[194 144  75 161  90 125 134  97] -> K_262
[143 106 176 129 105 164 136 163] -> K_233
[135 160 152 152 106 107 100 121] -> K_493
[122 152 120 129 140 163 130 120] -> K_817
[152 100 106 160 152 120 135 107] -> K_97
[194  90 144  75 161 184 133 116] -> K_119
[ 75 160  90 125 134  76  70 135] -> K_805
next: [134  76]	[70]
next: [ 75 161  90 125 134]	[97]
order: [135  75 160  90 125 134  76  70]	K_805
order: [100 106 107 121 135 152 152 160]	K_493
next: [194 144  75 161  90]	[125]
all K_493: [121]	8
order: [152 106 100 152 135 160 107 120]	K_97

[ 93  78 105 129 129 105] -> K_233
[118  94 108 134 112  97] -> K_433
[ 94 129 105  63 105  78] -> K_805
[118  94 108 134 112 115] -> K_97
[115 118 134 112 107  94] -> K_262
order: [ 78 105  63 105 129  94]	K_805
all K_262: [107]	5
step +1: [78]	[79]
order: [ 94 108 112 115 118 134]	K_97
order: [105 129 129 105  78  93]	K_233
order: [ 97 118  94 108 134 112]	K_433
all K_233: [129]	4 5

[160 121 121 128 141 128 161 123  94 133 164 133 147 149 136 114 150 119
 113]  K_817
[ 78 132 146  80 109 144 104 154 114 105  82 126  94  58 115 134 113 126
 146]  K_696
[136 132 123 128 159 152 151 146 135 115 137 164 146 136 160 143 159 131
 138]  K_433
[121 121 128 141 128 161 123  95 133 164 133 164 146 136 160 143 159 131
 138]  K_233
[108 120 166 104  94 149 162 163  97  97 129 158 139 107 124 140 139  89
 128]  K_378
[168 154 121 114 111 160 161 113 128 158 164 125 139 130 109 127 139 154
 146]  K_262
[ 76 118 146 105  93 144  89 148 158  90  73 132  99  86 113 147 108 119
 136]  K_97
[108 120 166 104  94 149 162 163  97  97 129 112 106 138 135 116 107 162
 120]  K_593
[160 137 108 131 135 121 152 106 163 150 152 112 135 165  88 125 130 121
 111]  K_805
[115  86 135 145 133  89 141 157 144  89 121 126  93 141 150 109  99  92
  82]  K_493
step +1: [159 152 151 146]	[160 153 152 147]
step -1: [126]	[125]
step +1: [164]	[165]
order: [ 58  78  80  82  94 104 105 109 113 114 115 126 126 132 134 144 146 146
 154]	K_696
step +1: [141 157 144  89]	[142 158 145  90]
next: [121 121 128 141 128 161 123  94 133 164 133]	[147]
next: [160 137]	[108]

[135 119 123 116 101 123 121 110 156 129] -> K_262
[147 177  98 158 120  90 162 155 134 106] -> K_97
[121 119 129 128 146 134 115 115 105 140] -> K_805
[ 76  84  95 101 134 129 145 153 198  73] -> K_817
[126 103 119 152 159 140 134 115  95 126] -> K_378
[137 138 122 128 129 130 122 125 116  95] -> K_233
[125 156 130 138 132 131 114 112 109 172] -> K_493
[128 116 138  95 121 122 130 129 125 137] -> K_119
[137 129 125 128 122  95 115 130 138 121] -> K_433
order: [137 125 129 130 122 121  95 138 116 128]	K_119
step -1: [134 129]	[133 128]
order: [138 121 116 122 137 128 130 125 129  95]	K_119
next: [122 128]	[129]
next: [158 120  90 162 155 134]	[106]

[105 105 142 105] -> K_696
[125 117 161 159] -> K_805
[ 98 105  68  77] -> K_433
[125 103 137 129] -> K_262
[112 108 126 121] -> K_119
[125 103 134 106] -> K_985
[ 98 105  68 135] -> K_378
[119 135 116 120] -> K_817
all K_433: [105]	2
all K_696: [105]	1 2 4
order: [ 68  98 105 135]	K_378

[117 124 114 119 113 144 155 114 120 120 158 127 132 128 162 129 134 169
 136 160 127 140 111 144 154 113] = K_593
[131 114 113 124 121 135 124 191 159 131 138 121 153 111 121 123 124 121
 144 117 136 135 128 154 138 169] = K_433
[124 136 159 138 121 113 154 139 117 191 124 153 123 121 135 135 114 131
 144 169 111 121 131 121 124 128] = K_97
step -1: [128 154 138]	[127 153 137]
order: [111 113 114 117 121 121 121 121 123 124 124 124 128 131 131 135 135 136
 138 138 144 153 154 159 169 191]	K_433

[118 121 121 132 134 132 132 119 125 128 125 114 120 123 130 122 129 127
 119 124 129 127 125 119 129 128 120 118 121 126 130 125 123 121 119 126
 127 125 134 118 120 119] : K_805
[115 120 120 136 138 135 135 117 125 129 125 121 118 122 133 121 131 128
 117 124 131 128 125 116 131 130 118 115 120 127 133 125 123 120 117 127
 129 125 138 115 118 116] : K_985
[131 132 132 132 132 133 132 131 132 132 132 131 132 131 132 133 132 132
 132 132 133 132 132 132 132 132 131 131 131 131 131 131 132 131 131 131
 131 132 133 132 131 132] : K_262
[135 131 130 117 135 121 124 118 123 131 125 125 117 136 120 125 133 115
 120 115 122 115 138 125 131 129 118 116 121 120 126 125 128 118 116 133
 120 138 129 117 128 127] : K_97
[ 64  89  89 183 200 183 183  72 123 149 123  98  81 106 166  98 157 140
  72 115 157 140 123  72 157 149  81  64  89 132 166 123 106  89  72 132
 140 123 200  64  81  72] : K_493
[129 127 118 124 161 153 153 106 127 138 129 117 109 120 146 117 142 135
 106 124 142 125 128 116 142 139 113 102 113 131 146 127 120 113 106 113
 135 128 161 102 109 105] : K_378
[124 125 125 126 126 126 126 125 125 125 125 125 124 125 126 125 125 125
 124 125 125 125 125 125 125 125 125 124 125 125 126 125 125 125 124 125
 125 125 126 124 125 124] : K_233
next: [128 125 116]	[131]
next: [129 127 119 124]	[129]
step -1: [117 124]	[116 123]
all K_378: [113]	27 29 34 36
which: [ 64  89  89 183 200 183 183  72 123 149 123  98  81 106 166  98 157 140
  72 115 157 140 123  72 157 149  81  64  89 132 166 123 106  89  72 132
 140 123 200  64  81  72]	K_493
step -1: [106]	[105]
order: [121 138 133 127 118 135 131 120 123 125 115 117 130 125 128 124 127 133
 115 136 125 117 131 118 128 120 116 125 118 120 115 131 116 129 122 120
 135 129 117 121 125 138]	K_985

[136 125 109 120 114 102 124 131 128]  K_119
[130 112 133 120 123 105  89 130 163]  K_97
[113 118 152 139 139 163 133 126 130]  K_493
[159 175 157 127 136 119 133 127 166]  K_262
[106 113 172 140 126 169  94 119 154]  K_985
[137 154 138 131 130 135 136 124 129]  K_817
[159 175 157 127 119 119 133 127 166]  K_805
[126 139 106 128 124 169 136 118 109]  K_433
[126 139 106 128 136 126 129 122  98]  K_378
[ 99 117 124 132 144 142  58 108 114]  K_233
[126 132 129 123 125 114  73 118 145]  K_696
[113 118 172 140 126 125 169 159 180]  K_593
order: [128 131 124 102 114 120 109 125 136]	K_119
step +1: [124 132 144 142]	[125 133 145 143]
step +1: [132 129]	[133 130]
step +1: [139 163]	[140 164]
order: [166 127 133 119 119 127 157 175 159]	K_805
which: [113 118 152 139 139 163 133 126 130]	K_493

[142 139 186 174 179 179 154 173 137 154 148 134 133 136 167 179 179 142
 132 167 139 137 137 179 139 154 161 135 173 137 136 135 138 139 132 137
 138 149 138 137 180 138 139 154 155 173 174 133 186 142 185 138 139 137
 154 186 148 132 179 186 180 138 134 138]  K_97
[138 104 172 162 167 167 148 162 109 148 143 114 117 111 157 167 167 138
 117 157 104 132 109 167 104 148 153 112 162 132 132 112 106 103 121 132
 106 143 125 109 167 104 104 148 147 162 162 126 172 138 172 138 104 107
 148 172 143 121 167 172 167 107 114 106]  K_805
[139 112 172 163 168 168 148 164 116 149 144 120 122 118 159 168 168 139
 122 159 112 134 117 168 112 148 153 118 163 134 133 118 115 113 124 133
 114 144 128 116 168 112 113 148 149 163 163 128 172 139 173 138 113 114
 149 173 143 124 168 172 168 114 120 115]  K_985
[128 181 126 126 126 126 127 126 170 127 127 157 151 163 127 125 126 128
 151 127 181 132 169 126 181 127 127 163 126 131 132 163 175 181 145 132
 175 128 138 169 126 181 181 127 127 126 126 138 126 128 125 128 181 175
 127 126 128 145 126 126 126 176 157 175]  K_378
[121 177  93 102  98  98 112 103 166 113 118 156 150 161 105  98  98 121
 150 106 177 128 167  98 177 112 108 161 101 128 127 161 173 178 143 128
 172 117 137 167  98 177 178 112 114 102 101 136  94 121  94 121 178 171
 113  94 116 143  98  94  98 172 156 173]  K_233
all K_805: [109]	9 23 40
all K_97: [138]	33 37 39 42 52 62 64
step +1: [178]	[179]

[132  94  91  94 149 115 187 125 152 119  76 138 146 118 140 185  92] = K_119
[136 117 111 106 131 125 121 128 129 152 147 160 127 137 138 106 121] = K_985
[136 103 103 109 154 124 152 123 160 139 117 136 170  94 147 171  91] = K_433
[135 130 106  91 132 125 159 138 134 126 123 125 112 121 134 158  89] = K_593
[136 127 126 134 107 142 131 131 136 147 103 132 139 116 135 152 147] = K_378
[133 105 132 151 124 124 164 122 120 130 121 132 141 111 143 107 131] = K_97
[135 130 159 143 132 125 159 143 134 159 125 133 143 119 112 159  89] = K_817
[136 127 126 134 131 142 131 131 105 147 103 131 139 116 135 152  61] = K_233
[140 114 127 144 119 135 152 124 122 131 103 135 130 122 150 126 107] = K_493
[113 187 125 152 117 117 158 112 149 130 114 131 128 124 116 165  58] = K_805
[133 120 111 105 122 125 124 132 131 151 143 164 130 121 132 141 107] = K_262
all K_817: [159]	3 7 10 16
order: [107 141 132 121 130 164 143 151 131 132 124 125 122 105 111 120 133]	K_262
order: [ 61 152 135 116 139 131 103 147 105 131 131 142 131 134 126 127 136]	K_233
step -1: [142]	[141]
all K_233: [131]	5 7 8 12
next: [115 187 125 152]	[119]

[ 97  53 191  85 101 187 119 118 134 135 109] -> K_233
[ 98 118 134 191  53 119 109  85 135 187 101] -> K_985
[101 133 188 118  97  85  98  53 191 135  77] -> K_493
[ 77  97  53 191  85 101 188 119 133 135  98] -> K_119
next: [ 97  53 191  85 101 188 119]	[133]
step -1: [134 191]	[133 190]
order: [135 109  97  53 191  85 101 187 119 118 134]	K_233
order: [188 135 119  85  97  77 101  53 191 133  98]	K_119

[ 84 154 155 172 174 129 186 142 185 143  85  91] = K_493
[123 123 123 123 123 138 123 123 123 123 123 123] = K_433
[120 125 125 126 126 123 127 124 127 124 120 121] = K_233
[ 82 154 157 173 176 128 188 143 186 143  83  89] = K_985
[153 127 128 121 121 136 116 132 116 132 153 150] = K_97
[138 137 147 171 162 133 137 138 181 137  95 100] = K_119
[143 142 172 174 185 129 186 155  91 155  85  84] = K_805
[120 125 125 126 126 123 127 124 144 135 108 117] = K_593
all K_433: [123]	1 2 3 4 5 7 8 9 10 11 12
next: [123 138 123]	[123]
all K_119: [137]	2 7 10
step -1: [188]	[187]
step -1: [124]	[123]
order: [143 155 154 174 129  84 172 185 186  85  91 142]	K_493
step -1: [174]	[173]

